One turn sends every row of this set to another row. A few are shown first. Where does it send the rows asked after them?
Fuma: [ 24 -18   2 -10 -35  -1  18  -5 -23   7 -12  -8  34   2 -24   5 -28  43
  10 -10  61 -22  23 -15 -18 -17 -32 -24]
gavo: [ 30 -28   4  36  -8   5 -27 -15 -13  15  -3   6  13 -26  -8   8   8  34
  23  25   9 -13  43  16 -11 -10 -16  -8]
ponar: [  3 -27 -51   2 -12   2  14  24  -6  11   7  -4  21  -5 -55  15  34  37
  20  20  44  -7  32 -10  16 -21  -8 -18]
Vop: [-11  31  -1  -9  -3  13   2  44 -12  37 -19  20  24   1  22  26  20  26
  20   9  50 -17 -10   5  12 -11 -12 -21]
neza: [ 20 -13 -16 -15 -22  29  -2  28   9 -10  21  -1  23 -18 -41  25 -34  15
  34 -31  71 -10  23  10   2 -23 -12 -13]
par: [ 10  11  -6  21  -5  11   0  15  22 -23  16   1   5 -22 -23  19 -40   4
   2 -21  41 -17  46  13 -14 -27 -25 -13]
ner: [ 14  15   9  11  13   0  -5  19  16  21  16  32  -2 -26  24   8  13  16
  -1  14  15 -17  18  38 -22  -7 -20  -8]
sadal: [  2 -23 -14   0  -3   6  -3   5  16  20 -13  -1  31 -18 -24   9   8  11
  26   3 -15  12  26   2  16  13   3  23]
Kimuv: [ 16 -14   4   1 -28   3   1 -15   9  -1  17  13  21 -18 -27  23  28  14
   1  -5  32  -9 -34  23  11  24   3 -10]
raz: [  2  -1 -53   0  41  -3   7  14 -17  29   8  21  40 -11 -16  13  19  18
  -5  10  36  -4   8  16  -1 -23   6  -2]
rusa: [ -1  19 -29  19  -3   5 -13  29 -29  10   7  19  -9 -22  -9  28  23  16
  45 -15  69  -8  19  25  17  -2 -14 -27]
pamu: [ 30   2 -15 -12  -7  30 -12  23   2  -1   5  13 -12 -26  -3  13 -34  31
  40  -2  32 -37   9  20  -2 -35  26  -9]
gipub: [  4  -4   6  31 -22 -23   4  15  -5  19  14  27  15 -25  -2  47   4  22
  -8 -19  42  -3 -22  13  21   9 -18 -25]
tanal: [ 14   4   2 -50  13   5  11  25  -3   4 -11   7   2 -18 -14  15  52  22
  10   3  40 -11  -5  10   0 -11 -14   8]
Fon: [  1  39 -10  22 -21  17  17   8  36   7  14  10  15 -12   4   8 -34  18
   0 -11  34 -19  23   4 -19 -24  12 -17]
Nevoz: [  8  17  17  -2 -18 -17  34   8  12  21   0  22  33 -17   3   1  36   4
   4  -2  25   1  40   9  -9   9  11  15]
zap: [ 24   9   1 -16 -33   6  30  17   2  15 -20  42 -10 -33  14   7 -13  43
  19   8  55 -24  31  15  -3 -33  29 -11]
vipe: [ 16  16 -25  -2 -17  29   3   5  17  14  14  30   7 -12   7  14 -38  34
  22  -5  51  -9  -5  35   2 -44   3 -37]
Mari: [ 10  -9  -8   3 -18  15 -10   6 -37  36 -44  10  38 -10  -2  17  20  44
  27  21  39   7  11  -6  28 -19   3  -8]
ranu: [  7 -10  29   9 -16   0   9  13  13  10   9  19  29 -15 -16  47  19  13
 -12  -3  44  -6 -32   7   7  17  -9 -13]
buva: [  9 -15 -27   5  11  -5  25   1 -16  21  -6  11  48   4 -28  19  39  32
   2  31  43 -14  25  -6  -2 -39   7 -13]
der: [ -7  10 -51 -26   6   0  22  44 -10   5  13  25  29  -4 -27   5  27  12
 -12   8  45   3  18  28   8 -12 -16  -6]
finar: [  2   7  -8 -16 -25  26  27   8  50   8  -7  11  18 -27  -6   5 -19  34
 -14   3  24 -19  20  -4 -28 -13   7  13]
supap: [  3 -11 -21  21 -29  -1   8 -29  14  13 -30  17  30 -27  -8 -17 -40  18
   6   3  40 -13  53  10   9 -10  -7  -8]
Dugu: [  4 -14  -3   9 -29   3   6  11   7  -9 -24   1  29 -18 -16  11 -49  22
  -8  -5  31 -16  54  -4  -1 -21 -42  -6]
Lozul: [  6 -19 -20   7  12   4  10 -45   1  23 -27  13  21   0 -18  -3 -37  20
  25  -1  46  -5   4  12   4 -11  -9 -33]
sos: [ 12   6  -9 -34 -28   4  49   9  12  19 -10  38  13 -24   7  17 -13  53
 -11  -9  59  -5   9  10 -24 -26  -6  -8]
pive: [ 21 -26  -9  11 -44  -3 -13 -13 -10  20  10  22  39 -32  -9  19  13  31
   3  -4  38 -16 -23  20  17  21   5  -2]
leze: [ 10  -1  11  30 -59   1   7  28  -8   3   6  14  28 -16 -10  18  18  21
  30   6  42 -10  68  11   3  -1 -18 -12]
boza: [ 19 -40   9   5 -46  -2  -9   4  -7   4  -4  32  47 -35 -10  45  11  25
   3   3  45 -16  -5  26  32  -1 -16  -3]
sura: [ 14 -21  -8 -15 -15  16  -8  27 -35 -14 -23   6  -1 -19 -30  39  33  40
  28   9  47  -3  29  11  11 -17 -40 -10]
dubol: [ -3 -12  -9 -31 -12   2  39  27  11   9 -43  37 -13 -31 -17  12 -23  23
  18  -6  44   6  34   6  15   1  11   6]
zafu: [-12   4 -14   8 -22  17 -11  60  23   8  12  17   9 -18  -3  27  -6  11
  28  -1   7  -2  29  25  17   5 -29  -5]
poso: [ 11 -24   0  16 -34 -20   0   4  -2  -9   9  31  15 -29 -14  47  11  17
   5 -14  37  -7  -7  35  40  -5 -28 -22]
Kopir: [ 20   4 -27  -6  11  -4  -8  -9 -22  28  -5   9   7 -30 -17  -4  41  15
  35 -11  51   8   8  14  22  -3  26   4]
Sazam: [ 18   8  18   5  -6  -3  19  -3 -38  -1 -29   2  14   7 -14  -4 -29  14
  20  -3  53 -29  31  -5 -19   0   1 -24]
Fulat: [  3 -18 -49  20   0  18 -18  39  -9  32  16  13  14 -15 -30   7  10  37
  12  32  63 -10  23  11  11 -18 -15 -34]
fupap: [  2   7 -24  -4 -12  15   9  45 -11  18   6  31  31  -1 -14   3  23  26
 -11  40  72  -9  27  27   4 -24 -23 -34]
ris: [ 17   3  -2 -21 -24  22   9  36 -15 -16  -7 -14  19   1 -30  14 -31  14
  40 -19  36 -32  23  -9  -3  -8  12   0]
Gomi: [ -2 -25 -23 -29  12   7  36  -8  26  11 -18  29  14 -31 -35  20 -17  12
  16 -25  64  12  18  11  -2   2   1   9]
Lino: [  4 -15  -6   0  31   1   7  -5 -12   8 -42  23 -19 -17 -17   0 -41  11
  20   1  37  -4  21  14   1   7  -5 -15]
tel: [ 11 -19 -22  -6 -10  15  12 -27  43   1 -12  19   8 -46 -23 -11 -15  16
   3   2  39 -14  41  17 -13  -4   7  15]

boza turns into pive
Sazam turns into Lino
And these:
der turns into fupap
Kopir turns into tanal
finar turns into Fon
leze turns into gavo
Fuma turns into Lozul

